In the rows, zero is written as 128.
One turn moves each row of this set onto another row. After a few examples, where does it send each row asked below?
depim: [140 173 125 129 122 114 158  81 135 137 120 139 135  98 134 111 123 132
 122 101 138  78 115  99 127 134 149 154 100 108 134 128 114 174 133 122
 164 142 148 104 148 149 135 133 134 118 163 176 149]
Git: [114 178 162 123 112 142 141  94 130 119 130 139 109 137 149 131 127 106
 148 137 157 113 101 128 126 120 164 122 138 134 132 115 129 145 161 114
 147 127 134 148 124 131 114 125 161 142 155 142 126]
mabo: [109 162 136 106 125 136 161 104 114 123 113 137  86 129 130 131 115 102
 130 146 155  91 125 127 121 120 164 122 151 140 109 110 125 132 124 137
 136 127 133 141 128 144 108 114 167 140 160 145 143]
zutin: [104 172 148 126 106 129 136  87 131 130 127 135 102 138 154 121 129  96
 140 135 171 111  89 118 122 126 170 127 125 129 126 114 126 137 150 105
 153 121 140 122 122 138 128 106 157 133 155 147 134]
rek: [113 157 135 111 131 137 160 105 121 121 110 130  91 128 134 129 107 104
 123 142 152  89 121 125 121 129 168 120 148 140  99 109 119 139 124 144
 140 120 130 134 125 143 100 110 165 144 162 143 150]
putim: [120 151 128 102 144 104 155 117  99 115  93 106 157 109 115 129 142 123
 135  97 129  96 125  86 141 111 158 159 114 116 112 108 101 128 105  98
 164 134 158 120 131 149 130 134 135 139 147 156 150]
dufav: [113 174 168 132 112 140 139  93 134 118 124 142 116 134 153 130 116 105
 145 142 153 113  94 127 130 123 163 121 136 135 124 111 127 153 157 108
 149 118 138 143 125 127 118 128 155 145 159 140 129]
gani: [146 169 117 130 130 111 163 101 128 133 123 135 138 106 139 114 116 119
 122 101 133  80 114  98 132 126 140 153  99 101 149 145 119 170 125 110
 172 143 141 112 135 143 134 136 136 111 159 163 150]
Tepek: [140 164 143 145 116 108 157  83 127 107 140 135 138 100 141 127 119 120
 133 102 128 107 130  86 118 117 138 157 122 129 116 134  90 172 155 103
 179 137 156 129 151 139 126 160 134 124 157 167 130]
lusel: [ 96 156 140 106 129 135 150 108 114 118 124 134  85 125 143 137 120  90
 137 136 158 105 133 108 123 114 162 123 147 147 101 108 107 122 134 124
 144 128 137 143 128 148 107 119 165 149 157 152 138]
Bila: [161 172 130 106 165 122 169 112 106 110 106 122 160 106 109 118 128 122
 114 110 113  94 128  98 136 100 152 149 120 122 115 113 107 146 111 120
 151 135 141 139 133 130 119 143 133 147 137 146 147]
Bamef: [ 99 166 152 122 109 135 133  93 126 132 122 139 103 142 148 125 129 104
 138 129 169 108  95 123 126 123 165 129 130 129 130 118 135 135 153 105
 154 124 139 132 125 143 121 107 162 131 155 146 133]
dubug: [158 159 127 100 144 119 169 119 102 108 100 117 170 116 113 125 131 129
 123 110 111  97 123  99 133 108 153 150 129 131 109 107 106 141 124 120
 150 133 157 136 131 128 127 145 131 144 136 149 145]
fimil: [109 164 139 107 125 131 161 102 113 119 114 136  92 130 130 129 116  94
 123 147 149  99 119 125 117 126 173 125 150 143 105 107 118 134 116 144
 138 123 135 133 125 144 112 111 167 143 165 141 149]
Zug: [140 153 124 133 114 107 159 104 126 105 136 120 139 103 146 131 122 114
 136 104 122  96 126  90 123 118 140 153 114 125 120 147  96 169 151 104
 188 149 161 121 137 140 131 163 139 123 153 161 134]
nik: [119 182 163 131 108 134 144  83 134 118 131 135 110 137 150 134 127 105
 147 145 157 113  97 129 123 123 166 121 142 132 129 118 121 147 149 114
 149 119 135 140 123 126 120 126 155 141 156 142 126]
tilu: [128 153 126 113 158 105 157 116  94 117 107 110 148 107 116 121 135 113
 120  92 135  95 127  81 136 101 152 159 114 116 108 117  98 126 108  91
 167 130 148 124 133 148 126 127 139 131 139 152 154]
Nafib: [147 162 132 139 128 113 158 102 127 112 140 135 143 104 150 126 118 106
 130  99 125 105 127  82 127 111 137 152 113 123 135 147  92 166 145 100
 186 143 151 132 138 134 129 155 131 123 147 159 134]
guve: [117 154 124 105 159 114 163 113 106 116 102 119 138 120 128 131 140 117
 124  92 141  96 138  77 127 108 155 164 116 120 116 104  86 139 103  92
 171 118 159 122 128 160 119 124 130 133 154 148 159]
Sile: [159 176 134 109 143 122 168 110 102 125 103 126 167 108 107 123 128 127
 119 108 118 101 122  98 124 104 148 148 124 131 106  99 100 154 119 140
 146 132 156 143 132 135 110 134 133 142 140 142 147]
Rabi: [ 98 161 158 131 109 131 133  91 133 132 118 141 109 136 150 124 121 103
 139 133 169 107  88 120 133 129 164 124 129 127 126 115 129 139 149 101
 152 115 140 127 125 140 127 104 153 134 157 146 138]
mose: [142 168 140 138 134 122 158  98 132 101 145 133 138 109 151 136 132 115
 134 108 132  98 123  92 116 112 134 154 112 126 124 132  84 178 152  86
 186 131 161 136 135 147 133 154 128 130 150 147 139]
kago: [ 95 150 143 114 133 135 150 106 121 114 119 127  91 121 142 140 113  88
 131 134 157 104 131 105 126 120 170 120 149 145  97 109  99 129 127 130
 152 124 136 139 127 148 100 117 166 153 159 146 142]
dola: [144 170 122 126 133 122 162  91 137 129 122 144 137 111 135 121 134 128
 117 109 139  72 106 108 121 128 142 152  95 111 142 133 110 181 128 108
 173 134 154 113 135 158 143 121 127 118 154 155 155]
bir: [145 163 111 122 119 113 163  96 138 131 124 129 145 102 135 122 125 128
 126 106 128  73 115 102 134 136 148 147 105 113 139 147 112 167 134 126
 172 150 153 111 136 147 140 139 133 123 152 170 145]
zuz: [162 168 129 105 160 129 181 112 112 109 102 134 151 125 118 127 131 129
 115 112 115  92 138 101 120 108 150 154 131 133 119 104 100 159 113 123
 154 119 153 140 129 138 114 136 122 139 146 138 152]
Pof: [ 97 164 140 108 130 129 156 109 113 116 131 126  91 127 145 135 119  85
 136 135 156 106 131 109 122 123 169 125 152 147 100 103  97 125 128 126
 141 120 140 141 127 144 112 117 166 153 160 148 143]
pip: [118 162 134 115 138 104 152 114  90 129 104 104 149 107 117 128 137 119
 135  90 142 101 127  79 131 107 150 162 114 117 102 102  88 133 106 104
 164 126 159 128 131 156 113 125 140 133 152 149 156]

mabo goes to Git
fimil goes to nik
Where do these go?
gani goes to Bila
dola goes to zuz
dufav goes to kago
Zug goes to putim
pip goes to depim

